In the data rows, 128 means zero.
Each pair is two rows. How far apart are they, by a hidden measure? 0 means very close, and 40 very far. Two or three weighted sums of its numbers give each row a place; it is the straight-line distance between the places.
[144 122 151  64 147 140 174 121 148 163 152  96 162 104 167 116 117 161 179 105 105]
[115 129 121  96 113 139 126 154 122 130 171 130 128 132 121 108 108 186 103 198 157] >> 4
[140 107 112 136 158  89 166 171 156 149 149  78 133 119 148 120 105  74 150  81 122]
[143  82  64 133 140 129 140 175 129 151 107 114  94 142 111 170  96 134 170 112 138] >> 11
[ 78  80 117  99 126 145 150 135 179 118 140 151 186  94  92  62  78 185 121 167 137]
[ 68 159 120  62 153 128 170 103 159 224  76  86 118  85 121 114 133 144 255 129  99] >> 9
[173 132 148  83 128 102 105 150 173 160 109 118 129  92 160 132  92  74 149 168 129]
[121 127 114 136 118 114  88 119  83 127 161 145  77 192 128 112 227 104  83 205 122] >> 10
[204 200 143 133 109 125 131 123  77  93  70 150 182 148 174  89 153  90  50 184 109]
[146 187 175 152 143 102  92  86  94 104 119 158  74 148 145 179 208 139  99 176 126] >> 16
[124  93 125 138  96  54 118 146 118  85 146 103 130 178 140 126 104 112 188 126 149]
[144 163  84 181 142 128 113 141  87 115 134 121 150 119 123 127 153 146  94 132 118] >> 10
[ 96  95 204  75 130 183 143 133 136 255  70 131  41  40  57 180 161 147 139  15 135]
[187 210 108 165 106 139 109  90 148 105  67 153 139 140 159 137 125 179 102 182 125] >> 13
[178 163 110 198 106 160  57 159 131  92 160 178  72 123 127 119 170  99  79 106  69]
[104  48  89 131  53 137 159  90 137 101 121 113 107 170 145 146 121 173 138 139 139] >> 14
[125 108 213 118 102 114  89 178 180  98 158 104 105 161  94 111 114 119  87 133 181]
[138 102  78  87 156 114  78 152 178  75  82  88 115 146 156 169 112 175  83 164 130] >> 16
[188 198 146 197 151  67 141 185 153 141 188 126 118 145 130 170 170  87  77  63 114]
[139 197 177 143 105 206 117  59 125 127 183  78 176  89  98  14 161 167 112 127 120] >> 35
[ 91  89 103 126  99 137 150 124 133 152  66  89 136 116 156 160 109 166 209  85  93]
[166 183  76 153 133  89 116  87 161 129 133 139 124 170 187 175 123  63 143  88 140] >> 33
[100  90 111 154 132 113 111  64 127  83 188 139 166 173  85  72 114 168  48 139 127]
[134 187  82 155  88 192 149 102 109  90 120 145 186 107 133 125 124 175  56 222 153] >> 11
[106 135 123 126 109 116 124 151 112 122  75 129 129 123 155 180 126 115 156 122 164]
[130  92  74 164 114 170 114 100 165  98 124 158 136 132 103 131 131 234  98 125 162] >> 10
[168 154 140 126 159  74 128 164  72 101 134 131 129 127 140 120 101  73 161 107 155]
[115 181  92 163 143 112  94  53 140 110 104 158 190 158  98 118 166 134  97 176  97] >> 7
[ 70 136  99  74 130 151 188 115 146 168  85 110 137 112 181 130 101 104 167  84 127]
[125  82 142 153  99 131  88 159 118  67 154 136 105 159  99 114 132 167 128 171  90] >> 14
[149  50  86 170 152 179 147 148 155 171 152 173 121 139  75  86 119 126 144 114  95]
[150 129 146 189 132 107 156  63 101 100 118 161 151 148 118 158 193 124  98 148 107] >> 15
[114 153  82 114 105 124 156 126 156 111 144 123 169 113 152 119  76 138 131 126 156]
[159 152 121 132 152  72 117 185 137 126  70 111 181 149 225 133 148 136 163 167 216] >> 15
[173 106  99 162 148  67 138 153  93 113 140 146 128 173 117 152 148  93  97 142 147]
[ 75 135 104 101  95 216 150 130 169 171  87 128 144  52 108 116 139 162 169 121 136] >> 31
[ 76  91 131 129  60 209 113  95 134 135 143 121 149 146  57   7 123 166 143 189 105]
[ 74  81 134 123 133 125 147  92 101 106 125 132 113 131 115 118 118 169 106 115 147] >> 27
[111 121 180  80  66 161 163 175 142 156 146 102 109  90 110 131 124 113 169  39 136]
[164  86  99 173 138  70 104 170  67 116 127 130 123 154 140 137 207  75 108  85 158] >> 15
[144 120 153 120 154  81 100 149 133 125 121 138  98 130 113 131 141 124  88 146 138]
[154 162 173 114 126 125 168 172 164 165 112 109  94  83 138 169 116 121 160 106 128] >> 5
[151 118  60 197  77 156 106 107 142  72 154 129 132 144  92 135 108 130 112  73 133]
[ 71  87   3 142  54 168  93 126 108  85 100 104 145 143 166  99  71 120 156 188  93] >> 15
[206 155 196 179 200  39  20 206  49  60 196 163 111 175 169  89 133  77 102 170 159]
[ 88 101  84 153 107 118  78 149 125 110 111 111 166 120 119 134 132 125 140 168 134] >> 17
[ 51 115  96 176  75 200 110  83 160 104 118  94  66 148  58  47  89 182 145  77  68]
[150 101 170 104 141  86 151 140 166 127 120 178 130 104 124 188 152 142 116 172 146] >> 36
[157 148 196 150 144  69 125 161 148 145 188 185  70 133 116 188 145  82 106  28 148]
[ 84  58  97 154 130  57 111 116  76  85 164 129 162 224 156 127 132 159 174 147 158] >> 14
[ 92  77  76 174  98 116 102 107 121 144 169 130 140 156 111 130 172 155 132  75  87]
[118 152  75 135 142 239 113 144 162 167  86 207 135  58  69 139  83 163 139  87  60] >> 18
[104 162 175 132 104 140 105  83 113 243 118 105  56 103  78 141 173 138 217  30  31]
[113  61 132  35 149 175 147 163 165 162 103 137  61  42 112 119 125 122 109 173 143] >> 20
[126  64  15 138  98 241 131 156 118 130  83 111 159  88 138  85  77 199 204  91  80]
[161 196 105 183 182  93  69 217 111  96 117 181  95 143 240 118 139  90 108 212 183] >> 36
[101  85  61 134 107 154 153 139 138  87 118 119 201 154 168  77  36 126 155 108 125]
[ 91 118  18 157  58 151  72  27 110 140 185 133 148 160  80  92 113 148 106 130  86] >> 20
[163 172 139 188 153 141  70  55  96  86 178 130 140 117  52  86 104  71 105 133  70]
[ 99  81 120  66  93 147 156 111 177 156  95 131  72 108 131 142 110 116 164 133  65] >> 6
[112 104 167 171 159 170 103 161 127 213 147  97  97 135 110 165 169 132 179  29  88]
[145 197 151 144 118  93 102 113  66  69  98 114 195 115 182 159  97 123  67 134 150] >> 17
[124  96 159  80 162 123 115 147 153 184 123 103  68  99 132 181 120 105 157  95 200]
[ 46 176 149 113  62 133 133  44 203 145 111 138 148  83  47  96 136 165 115 187  53] >> 18
[168 139  98 149 167 142 172 171 130 151 140 100  80 114 180 164  92 148 145  66  90]
[ 65  92  81  93  26 204  76  63 105 100 145  92  75  77 146 102  76 153 167 162  39] >> 20
[ 81 128 102 129  99 255 126  49 168 125 107 100 138 120  86  85 116 177 157  94  59]
[ 87  87 112  95  84 170 137 153 171 127 133 131 103 122 111 111 123 187  89 156 110] >> 23
[191 118 110 136 165 109  94 165 155  99 145 160 114 168 150 111 149 150  87 172 148]
[119 108 225  55 123 162 187 180 254 186 120 186 130  60 102 152 161 163 147 124 200] >> 17
[170 136 112 110 120 158 152 173 109 107  69 132 140 130 161 132 113 139 146 129 158]
[140 183  94 179 100 141  94 109 117 115 121 141 143 144 166 137 147 126  97 165  60] >> 12
[ 81  84 143  77  92 161 180 121 226 203 180 111 120  74  69 124 170 189  96 116 149]
[109 144 134 117 136 138 111  96 173 196 138 129 116 119 127 115 175 100 167 128  54] >> 3
[125  81 106  78 146 143 156 134 180 163 159 153  41  81  64 187 115 154  74  60 138]
[136 118 158 190 150  48  58 202 131 153 113 148  82 175 188 186 195  79 193 132  86] >> 20
[ 73  23  76 115  60 212 137 153 248 141 141 136 164 107  89  82  70 221 178 107 145]
[127 212 166  96 127 131 156 118 146 174  92  98  44 111  95 137 137  93 119 129 116] >> 20
[177 218 139 181 235  41  78  80  75  83 166 117 145 195 185 174 196 106  28 145 220]
[153 147 102 230 181  77 101  84  73  94 111 113 146 171 145 155 133  43 148 168  60] >> 15
[195 121  93 170 175 167 131 149  75 115 135 115 144 192 130 116 152 141 129 119  81]
[107 115  83 104 105 103 121  55  76  75 202 114 132 135  45  98 135 106  93 134  92] >> 7
[171 113 160 102 229 100 163 151 139 102 127 164 162 111 124 158 130  98  88 160 186]
[131 120 118 152 137 154 126 142 135  72 154  80 138 125 168  85  90 136 112 142 106] >> 5
[117 150  98 159 142 139 134  90 129 139 133 129 121 149 121 164 144 128 123 151 193]
[120 125  94 145 138 115  81 117 124  78 157  99 177 181 137  75 156 179 160  92 146] >> 27
[ 86 156 132 128 146  64 132  91 113 145 115 133  69 150 127 163 170 139 164 112  94]
[125  42 181  97  90 168 111 132 156 199 124 128  37  82 125 194  76 141 154  43  50] >> 2
[161 148 127 170 160 146  91 150 133 124 108 125  52 106 123 213 197 109  85  72 122]
[165 171 154 146 190  84  58 140 109 124 102 145 117 175 183 186 206  80 132 144 215] >> 2
[ 80 165 123 102 148 147 145 133 146 156  82 112 114  57 146  79  97  90 199 122 138]
[124  73 183  78 155 133 165 182 128 160  31 150 110  78 183 165  75 149 171 118 189] >> 9
[ 54 137 132  65 120  95 135 139 196 163 115 139 104 104 118 151 102  95 126 152 121]
[204 140  93 184 187  72 115  91  33  93 116 108 185 208 221 138 154 149 129 144 175] >> 9
[176 131 144 169 134 120  91 214 129 109 171 133 111 178 154 166 166 151 132  75 134]
[142 118  78 157 160  65  89 115  92 105  96 125 126 186 183 138 139 106 105 161  90] >> 12
[ 79  67 132  65 104 152 135 162 121 151 183 100 140 106  87  78 115 151 146 157 155]
[ 81  92 100  73 107 126 183 120 113 146 135 141 112 139 108  92  95 141 143 116 136] >> 22
[161 143 103 146 194 116 134 157 119 103  61 150 112 135 159 160 138  94 167 143 114]
[169 171 157 106 184 100 144 167 142 123 135 121 116 127 125 192 129  91  87 148 150] >> 11
[137 145 145 185 136 123 102 126 135 113 186 148  87 162 151 157 143 102 155  98  96]
[101 128  85 126  60 139 168  81 113 170 158 109 100 125  97  82 177 183 183  91 100] >> 16
[146 105 164 157 159  89  90 131 111 133 154 156  86 141  78 115 155  98 116 157 146]
[ 93 145 150 124  74 174 200  57 163 175 142 129 172  80 125  98 143 135 160 109 164] >> 16
[145 150 193 139 188  99 216 123  84 180 167 102 130 106 164 171 165 119 117  70 195]
[ 91  92 159 121  85 155  92 156 152 117 135 133  89 135  81 109 163 130  92  98 141] >> 26
[ 42 134 106  92 105 125  58  53 136 126  88 173 114 125  76  57 156 127 146 165  50]
[112 109 124 134  85 108 113 114 118  86 116 136 110 155 107  77 107 154 170 161  43] >> 9
[153 149 132 118 169 147 137  96 135 150 151 144 120 115 135 141 146 107  90  99 137]
[143 117 131 129 169 142 199 158 150 134  71 148 131  92 144 138  99 129 117  95 125] >> 9
[181 207 217 131 171 139 158 163 181 174  97 124  74  67 146 222 184  52  70  86 134]
[166 117 188 144 141 107 141 132 180 105 137 142 143 127 120 100  95 100 105 140 130] >> 10
[ 91 127 132 180 174 123 141 112  71  98 163 184 146 161 107  92 128 128 122 157 139]
[126 124  95 123 122 183 166  99 148 148 140 116 144 118 119  49 117  38 205 135  77] >> 13
[110 101  69 157 116  52  51  85 115  44 151 129 179 255 153  78 165 147 133 255 123]
[145 104  68 139  79 142 127 105  55  66 131 142 165 181 113 107 138 178 117 166 136] >> 15
[ 98  87  51 197  25 135  80 101 123  92 179 162  82 157  71 154 154 126 124 147 101]
[132 106 125 169 125 105  75 142  98 121 174  95  78 146 141  88 113 124 142  78  66] >> 17
[140 159 119 104 139  97  83 130 175 140 103 153 145 149 160 160 134  98 122 162 145]
[ 62  73  86  63 145 162 181 112 141 168 106  74 131 100 133 118 108 143 164 104 105] >> 12
[133 115 119  90 123 121 112 102 157 138 130 117 152 159 101  81 128 114  68 181  93]
[ 62  78 162  39 124 136 183 165 134 173 116 132 177  44 118 130  95 134 191 115 194] >> 18
[127 145 208 105 141  98 168 139 123 164 141 102 110  98 173  79  57  41 191  80 163]
[149 140 135 181 161 109 113 150  82 150 122 109 127 133 153 100  98  91  77  66  61] >> 12
[159 229 111 200 160  46  75  88  75 104 217 122 150 179 123 168 172  54  30 133 116]
[108 111 111  88 131  95 116 115 144 111 107 192 164 150  93 139 145 173 170 207 182] >> 27
[158 115 215  66 112  84 164 165  81 100 186 130 105  72 160 131  90  79 173 160 168]
[161  96 101 126 115 125 121 212 177 126 158 137 156 107 137 143  87 107  88 134 143] >> 2
[126 139 176 117 127  99 116 100  93 118 126 160 161 151 137 132 158 146 130 177 105]
[115  84 167 100 115 108 127  95  86 156 187  73 139 131 126 151  81 100 136  80 179] >> 20
[164 128  99 188 155  63  65 109  71 105  95 126 154 219 155 141 131  83 173 169  87]
[215 137  76 156 164 117 156 206 128  42 124 127 167 162 193  84  51 107 125 115 131] >> 6
[ 95 137 113 127 122 124  77 128 140 130 141 168 102 100  74 136 129 177 126 152 121]
[152 182 145 130 146 165 106  89 160  88 165 122 128 131 119  94 149  95  93 120 169] >> 12
[107  57 115 148  59 151  88 165 160  75 190  83 164 148 143 147  91 187 123 142 129]
[179 151  26 168 157 121 106 160 110  55  69 202 133 189 202 120 171 116 115 202 118] >> 14
[128 110  91 116 154 186 123 174 163 149  51 178  62 107 130 167 122 130 155 113 130]
[157 110 114 127  74 145 124  78 126  97 129 133 142 146 105 149  86 130 175 142 153] >> 12
[113 105 108  86 116 135 150  99 102 128 119 108 117 141 139  95 104 158 111 187 156]
[111 102 104 134 130 106 124 131  56  81 114  87 161 201 183 109 121 164  98 172 131] >> 15
[ 93 158  62 146 169 128 110 116  97 116  85 146 125 197 220 175 114 138 136 113 138]
[121 126  96 168 163  52  99 146  86  95 153 116 135 138 235 199 132 116 121 140 135] >> 28
[117 110 168 164  49 151 119 115  54  95 180 113 122 133  74  69 147 160 146 136  62]
[121 153 115 199 136 155  98  50  56  99 185 150 132 182 105  62 164 126 147 144  61] >> 18
[145  91 118 180 119  90 122 126  38  58 113  97 186 208 213 127 139 154 126 182 184]
[145 172  98 203 161 102  96  85 109  68 155 147 205 154 151 183 105 130  96 140 161] >> 10
[134 173  59 132 108 172 112  90 178 101  71 134 136 138 151  91  99 142 134 126 142]
[148 187  97 187 121 162 105  75  76  64 146 121 131 205 227 126 151 170  85 145 126] >> 12
[183 137  63 205  89 133 137  94  68  62 132 141 154 153 137 113 145 157  84 131  64]
[109 211 164  79 135 182 234 144 178 255  71 116 138  44 138 183 125 102 134  19 178] >> 6
[ 97 136  46 139 101 184 141  70 122 135 118 106 140 133 114  81  98 168 162 138  89]
[133 166 142 110 157 120 137 172 130 125 123 139  94 137 164 152 169 141 146 114 201] >> 19
[116 113 154 113  75  80 139  87 118 124 118 164 115 157 114 110 153  87 145 166 176]
[181 151  95 172  93 164 149 134  85  93 124  77 185 144 213  92  60 133 140  90 136] >> 9
[152  86 104 118 115 113 176 148 112  92  98  84 138 135 185 120 108 124 155 105 135]
[138 101 124 114  89 169  76 144 170 105 182 148 161 130  80  74 154 191 123 174  91] >> 18
[220 214 203 200 225  87  83 244  70 157 128 150  77 126 204 191 168  49  39  54 148]
[100 108 102 120 104 125 144 110 121 110 155 132 127 142 132 107 117 179 134 151 125] >> 21
[110  68  82 179  91  79 121  85 110 118 174 143 153 199 125 160 192 160  97 155 173]
[ 86 113 143 115  74 157 193 122 169 154 164  91  89  76 114  26  80 141 134 133 105] >> 10
[185 183 172 136 150  80  96 167 138 110 173 117 134 152 159 125 173 112  90 118 168]
[ 53 106 114  74 119  81 157  81 128 149 156  90 159 138  84  41 105 116 174 152 154] >> 20
[107 116 128  69  76 147 139  73 151 138 123 150  58  94  74 156  93  91 131 117  29]
[ 73 108  90 164  74 138 127  65 122 145 167 164 154 169  96 130 174 144 136 188  97] >> 6
[113  95 123  75  58 160 136  71 156 145 160 124  62 163  57 148 157 120 112 184  88]
[139 112  75 124  69 159 140 120 143 134 112 121 135 140 164 123 141 102 158 148 125] >> 8
[151 175 123  87 160 118 154 132 129  89 113 185 143 141  93 130 113  90  43 187 140]
[209 140 152 107 205 100 102 187  61  76  79 137 184 120 196 149  99 107 107 111 188] >> 21
[146 109 125 214 157  88  72 127 139  92 163 206  99 180 104 132 207 103  61 117 138]
[ 84 172 130 149  63 142 116  80 143 146 173 157 116  92  68 135 155 145  87 141  76] >> 9
[136 166 135 126 123 113  61  87 120 112 124 143 157 109 160 186 159 117  80 171 165]
[106 149 128 109 119 139 174 107 174 144 150 133 112  76 128 181 194 167 170 160 137] >> 5
[156 124 127 153  89 180  61 176 158 125 121 117  22 137 145 144 110 170 141  56 112]
[ 96  48  82  56  97 164 151 132 155 162  50 103 103 136  93 157 101 131 203 163 106] >> 14
[182 166  74 168 140 108 120 157 166 127 103 159 160 165 199 127 146  61 134 103  34]
[123 169 111 131 162 144  74  83 143 132  76 103  96 121 163 171 129 100 142  79  71] >> 2
[143 137 132 126 194  93  89 126 154 126 138 158 118 159 127 191 213 169  96 116 135]
[152 168 125 189 141  85 156  63  47 126 147 110 147 173 151 165 147  86 193  56 107] >> 28
[160 158 199 146 100  88 158 186 115 155 165 111  81  49  94 128  69  52 195  74 149]
[205 205 207 143 164 140 160 174 129 130 107 132 132  58 120 191 103 149 136  87 137] >> 18
[128 160 126  74 122 197 164 110 168 163 128 168 137  84 110 124 137 117 122 154 163]
[168 101  75 215  88  99  56 128 104  75 154 117 133 174 112 147 144 107 121  85 114] >> 12
[ 87 103  79  99  89 240 123  89 188 131 126 183 165 105  82  46 106 210 124 156  80]
[120 109 135 111  88 117  93  99 105  49 151 147 134 167  88  25 131 111 108 238  99] >> 12
[108 131 119 110 114 106 102 149 105  80 167 117 164 155 137  97  76 106  94 155 150]
[ 70 160 110 130 103 203 159  47 104 150 108  76 140 108 100 125 128 126 163  86  75] >> 20
[114 138  60 126 116 152 161 109 132 132 101  64 152  79 153  57 125 136 204 147  70]
[ 89 147 141  70  92 152 228 102 179 184 129  84 146  92 116  70  81 120 126 163 175] >> 21
[137 112 130 148 141 106 149 127 106 103 134  85 160 160 133 126 108 131  80 106  58]
[120 130 150 135 119  90 108 180 134 134 151  94 106 139 166 125 131 133 146  80 159] >> 4
[ 94  79 114  79 120 231 102 176 182 169  97  99  95 137 156  93  92 175 129 189  74]
[155 143  81 132 179 102 142 151 122  94  96 178 159 170 188 203 133 124  98 123 147] >> 19
[101 110 135  95 104 134 105 184 158 126  91 135 155  87  80 128 119 159 126 161 144]
[114  92 151 135  89 123 129 107 138 117 167 137 114 168  88 105  95 142 129 118 135] >> 36
[164 107 119 121 181 145 153 227 108 152 114 117 123 116 144  94 101  92 201 116 194]
[216 176 214 163 214  74 131 202  90  95 101  97 143  57 217 177  89  31 122 127 178] >> 32
[150 186 175 148 130 150 190 164 159 179  98 117 155  58 177 153 138 142 162 104 124]
[154 123 136 142  94  81 142 152  71 114 140 128 179  96 130 138 115 116 149 105 211] >> 7
[119 137 119 116 147 119  55  73 137 133 106  97 131 164 149  81 184 140 104 176  82]
[103 146 233  36 162 142 172 111 168 190 102 113 157  52  98  92  97  80 166  59 224] >> 15
[108 113 165 102 108 118  96  98 229 157 167 158 115 102  46  92 161 179 114 106 110]
[131 100 161 109 176 103 127 183 163 165 112 132 118 141 129 194 130  96  88  98 174] >> 9
[118  66 191 102 157  84 103 233 141 112  94  96 112 133 179 116 103 105 166  93 188]
[ 44 146  68 144  90 179 122  49 170 133  48 108 100 142  96 119 225 161 141 106  46] >> 26
[132 151  92 118 123 125  73  99 125 135  75 121  87 186 136 137 170 119  78 184  63]
[109 141 173 113 190  80 131 132 130  99 108 114 109 146 153 138 134  89 129  93 112] >> 11
[152  83 137 156  85  49  83 134  81  61 171 119 132 204 103 105  84  88 136 149 185]
[244 162 137 171 170  65 111 181  82 127 165 135 119 156 177 204 139 111 145 133 171] >> 18
[ 71 107 172  63  99 156 146 138 192 129 148 138 161  30 122 123 101 172 119 103 219]
[ 84 130 128  61 124 164 170 105 194 140 148 114 167  81  68 134 117 136 152 161 147] >> 11
[ 66  62  89  37 111 139 134 131 147 181 105 146  84 102 106 113 159 190 171 118  96]
[115 110 118 131 120 133 137  99 130  78 137  79 221 161 137  72  69 160 137 161 183] >> 8
[172 140 220 105 141 123 159 202 136 160 126  77  65  55 129 160  51 107 157  48 127]
[ 97  74 154 109 136 157 221 143 176 160 123 142 121  63  98 161  81 104  98  66 131] >> 11
[103  65 147 116  74 127 183 105 124 139  95 101  92  96 113  89 121 150 164  66  99]
[141 131 152 158 192  91  80 132  91 142 128 156 148 172 116 204 153 155 142  66 105] >> 14
[ 97 124  98 124 132 106  62 114 132 104  47 150 157 109 197 166 118 123 149 149 142]
[123 189  91 109 125 106 167  99 125 133 132 109 167  80 164  70 110  86 128 190 191] >> 20
